(in the rows, 128 means zero)
Each path below is one point turned by a fixed rotation once a step. After each direction that follows a path, write how fast that rotation turns it, in degrees per step (0 if it stays still).
Each turn is a multiple of 5 degrees from 10 to 175, or 0.
Each row of a path follows its step; steps can be skipped.
Path 1:
step 3: [132 119 128 127 136 132 117 127 125 121 127 128 118 140 129 136 120 111
 117 131 127 112 122 136 133 129 130 122 130 123 128 147 138 127 123 119]
step 6: [121 143 138 119 122 130 120 128 131 122 134 130 126 126 131 130 131 112
 117 122 124 144 136 124 124 134 134 121 119 142 129 141 131 131 135 125]
step 7: [133 128 142 118 137 122 129 137 123 111 128 122 130 146 117 128 122 117
 132 130 120 118 127 129 127 122 134 125 130 132 111 135 122 121 126 131]
step 9: [129 131 136 118 124 133 137 125 136 130 122 143 123 124 127 135 122 116
 129 135 121 114 140 137 132 142 131 122 121 125 140 113 127 128 123 130]
step 12: [125 127 117 120 123 116 119 132 130 113 126 128 121 137 133 131 123 111
 126 131 135 112 135 135 135 123 136 131 140 132 125 139 129 123 129 136]
step 13: [139 123 138 122 118 131 126 129 117 120 105 129 129 111 130 127 111 124
 119 124 122 118 131 129 127 128 128 120 121 131 133 125 120 134 129 130]
step 15: [123 120 141 118 136 137 125 129 126 123 142 127 123 136 136 135 129 107
 123 115 126 136 126 128 123 132 121 119 127 134 134 138 135 127 119 126]
step 17: [134 122 112 124 120 126 124 123 133 117 109 128 130 125 128 131 121 107
 134 133 114 125 126 123 140 123 126 132 126 136 135 131 122 123 126 123]
[127 126 127 130 122 131 131 127 129 133 128 130 131 124 126 126 128 125
 127 128 125 125 129 124 124 129 136 130 127 132 126 129 128 129 125 125]	90
[126 133 131 124 129 124 133 129 129 127 129 131 129 126 125 129 126 130
 133 129 130 126 126 128 131 131 132 130 126 122 123 128 129 129 126 130]	155
[130 126 131 126 129 125 129 132 123 128 129 124 132 129 127 127 124 130
 127 123 129 125 130 125 123 128 126 127 131 130 124 121 127 131 127 130]	125
Path 2:
step 0: [117 114 112 142 135 123 135 145 140 125 124 117 132 123 138 127 130 116
 126 123 120 125 114 131 122 127 117 139 123 130 132 136 119 136 134 130]
step 4: [111 124 129 122 122 151 123 111 134 138 137 141 122 130 132 118 132 132
 123 142 126 124 137 137 120 132 129 131 117 125 132 123 135 130 128 121]
step 9: [138 129 114 128 126 125 135 125 127 123 132 118 117 120 134 131 123 127
 136 127 130 139 151 127 136 131 137 126 109 134 116 119 122 116 129 141]
step 11: [122 113 126 114 116 119 136 139 123 127 143 143 119 116 130 125 123 131
 135 124 132 130 129 130 127 129 129 134 139 118 128 121 107 128 123 136]
step 12: [123 111 127 138 125 130 144 122 131 135 125 127 132 149 120 122 130 126
 139 113 116 121 133 131 141 137 123 141 125 131 129 127 126 130 138 119]
step 13: [122 144 112 129 136 125 127 132 132 128 130 142 128 127 128 133 143 132
 133 109 129 129 109 123 121 129 134 124 131 121 138 122 115 126 137 114]
step 16: [121 130 133 127 116 132 117 128 136 127 129 135 131 115 142 137 143 118
 123 144 121 131 132 121 140 132 136 120 131 124 113 125 140 137 135 119]
step 17: [121 100 115 124 125 127 122 127 122 122 138 124 123 118 140 128 133 128
 129 135 124 129 129 136 121 112 125 142 130 122 127 139 128 121 113 130]
[126 133 125 124 129 126 128 126 129 130 128 131 125 131 128 129 127 126
 119 126 127 126 127 133 132 125 128 125 132 129 126 127 129 127 132 126]	130
[126 128 131 129 129 125 128 130 132 128 128 126 122 129 129 130 125 129
 133 122 123 122 128 124 129 128 130 127 129 124 127 125 125 128 130 130]	25
[132 124 128 124 130 129 127 124 128 126 130 131 124 124 131 129 129 128
 129 132 132 123 131 127 132 130 128 125 126 128 125 133 130 127 129 129]	55
[124 131 128 127 126 131 122 128 128 126 125 133 127 125 129 123 130 132
 128 126 127 128 125 126 126 131 134 129 131 129 124 130 131 126 126 126]	120
[126 127 132 125 129 127 127 129 130 125 127 127 127 130 125 130 126 134
 126 130 126 129 130 131 124 131 123 122 126 132 125 126 127 121 127 129]	25
Path 3:
step 0: [138 130 123 140 137 142 119 118 125 123 140 129 122 128 127 125 119 116
 129 125 118 126 147 123 133 118 118 132 133 140 142 136 118 126 131 138]
step 5: [133 124 119 130 121 152 125 128 137 110 149 120 127 127 124 117 123 119
 128 135 126 137 134 122 131 116 130 130 125 135 132 128 127 139 133 127]
step 8: [132 131 124 139 130 128 127 119 125 136 125 122 131 122 116 138 131 114
 130 125 124 124 148 118 124 105 129 138 141 134 126 137 127 134 136 119]
step 10: [129 128 113 136 123 144 128 128 118 127 135 112 129 118 118 122 119 121
 137 138 134 122 129 128 138 130 122 128 138 143 131 136 118 141 134 126]
step 11: [126 129 124 128 123 141 107 125 135 117 134 122 123 123 131 132 125 138
 142 140 115 121 140 137 136 120 139 140 130 133 138 137 127 130 132 129]
step 12: [120 124 119 144 129 132 132 120 112 116 120 116 116 126 133 140 119 129
 135 134 123 142 132 131 131 108 129 132 131 132 119 134 129 132 134 130]
step 15: [130 135 120 131 112 142 126 129 126 118 131 118 130 111 116 136 137 119
 134 131 130 132 134 138 136 128 135 118 124 136 143 131 135 141 136 120]
step 16: [125 127 116 134 124 137 112 124 134 124 135 116 122 121 130 139 124 128
 136 133 143 126 134 119 127 117 132 143 136 138 129 137 126 141 119 115]
[129 128 124 127 130 133 121 124 129 126 130 125 127 132 131 131 124 129
 125 129 131 128 126 130 129 129 127 125 130 126 128 130 129 125 127 134]	65
[126 129 124 127 127 129 132 126 129 126 130 128 126 125 131 127 124 131
 128 125 129 125 125 121 127 130 126 128 129 120 125 127 127 133 128 127]	100
[124 129 126 127 129 124 126 133 124 126 126 129 127 129 129 132 128 129
 127 126 133 128 129 126 124 132 133 128 126 131 133 129 130 133 126 131]	10
Path 4:
step 1: [129 141 123 133 137 129 134 120 119 125 112 118 132 135 146 123 139 132
 148 121 136 128 116 132 126 131 124 136 113 140 127 135 127 125 128 132]
step 3: [145 114 130 128 130 126 141 130 112 127 116 133 132 125 126 147 128 126
 140 132 123 125 119 117 128 141 118 137 127 144 123 128 126 125 129 125]
step 5: [145 124 125 114 131 121 134 139 122 125 117 136 129 137 130 127 119 140
 138 132 122 130 130 114 136 127 124 124 139 115 119 138 122 127 132 145]
step 8: [112 116 127 124 136 133 128 119 117 136 129 132 117 131 133 129 137 148
 121 124 127 119 132 118 131 152 127 128 128 124 131 131 143 125 134 125]
step 9: [142 127 126 114 123 132 127 120 121 147 117 129 132 132 116 145 121 123
 129 115 128 123 125 133 129 126 130 123 115 141 128 124 112 132 119 121]
step 11: [136 136 126 122 116 137 125 116 119 135 129 123 121 136 139 136 117 130
 137 133 125 134 129 121 138 138 137 112 140 128 122 137 114 126 114 137]
step 13: [129 132 115 137 131 117 119 121 123 122 118 119 128 126 156 136 110 131
 132 126 126 123 130 121 137 133 140 130 125 121 124 122 130 130 125 119]
step 15: [128 128 135 125 136 132 144 137 130 133 114 127 139 133 141 144 113 136
 126 113 128 131 123 138 142 131 125 125 118 132 133 119 135 134 122 120]
[126 132 123 129 122 126 128 129 129 125 131 129 125 133 124 128 125 131
 130 127 130 126 130 124 131 132 127 132 128 125 129 132 131 130 126 128]	125
[134 127 129 129 126 130 130 130 132 125 128 132 129 126 128 129 133 131
 127 125 122 126 127 130 127 129 131 127 129 126 128 133 127 128 121 125]	60
[127 126 131 126 126 131 128 133 131 127 126 130 128 129 125 128 126 125
 129 127 129 131 130 129 129 134 130 129 127 139 127 130 126 128 129 125]	125
[128 125 125 129 126 126 132 132 127 129 124 133 122 124 133 125 127 129
 129 130 129 130 130 125 130 131 128 129 134 127 127 122 131 129 127 126]	140
Path 5:
step 2: [137 129 131 114 124 116 123 127 117 120 121 121 119 147 132 142 133 112
 133 118 131 129 126 149 129 137 128 125 135 120 128 130 119 124 123 131]
step 3: [128 131 126 108 123 126 131 137 142 145 128 128 124 127 136 129 128 129
 114 131 122 139 120 130 119 117 136 118 132 114 136 131 133 144 140 128]
step 5: [122 121 129 108 129 129 137 132 137 131 119 119 131 124 127 130 130 124
 116 110 128 124 118 130 125 109 145 133 120 135 131 130 127 124 128 146]
step 8: [137 110 136 119 119 136 131 131 131 119 127 135 123 140 115 145 137 145
 123 136 138 117 115 138 136 128 123 122 136 127 130 128 125 132 123 129]
step 9: [117 108 138 124 118 131 129 129 133 143 120 128 131 132 133 129 131 128
 121 124 119 126 122 113 109 123 132 133 112 130 122 117 140 127 131 119]
step 11: [132 132 124 121 133 136 135 124 138 131 126 118 117 128 135 126 114 138
 123 121 118 118 101 124 123 125 131 120 116 126 122 119 134 122 120 117]
step 13: [130 122 132 134 126 116 124 134 130 142 129 122 121 115 116 122 127 121
 128 122 122 108 108 129 129 120 125 135 123 131 112 112 131 131 130 132]
step 17: [124 134 124 142 115 121 124 124 121 140 121 126 122 138 138 138 127 114
 132 128 129 133 107 129 133 127 130 119 123 136 109 122 141 122 131 125]
[134 127 128 132 122 129 128 130 128 133 125 133 127 128 125 129 130 128
 130 132 128 131 125 126 129 124 126 124 129 129 126 127 127 132 130 132]	80
[128 127 127 130 125 126 124 131 124 131 130 130 127 130 128 128 127 120
 129 127 125 126 129 131 128 127 136 131 128 130 130 127 125 128 130 123]	95
[130 126 129 129 126 129 131 134 127 127 131 126 132 133 128 132 126 127
 131 126 133 125 130 124 129 129 126 125 128 129 130 129 135 126 133 126]	45
[127 125 127 133 123 133 128 124 134 130 130 129 130 129 131 126 126 129
 129 128 128 130 129 130 127 134 131 126 127 124 129 122 129 126 127 126]	140
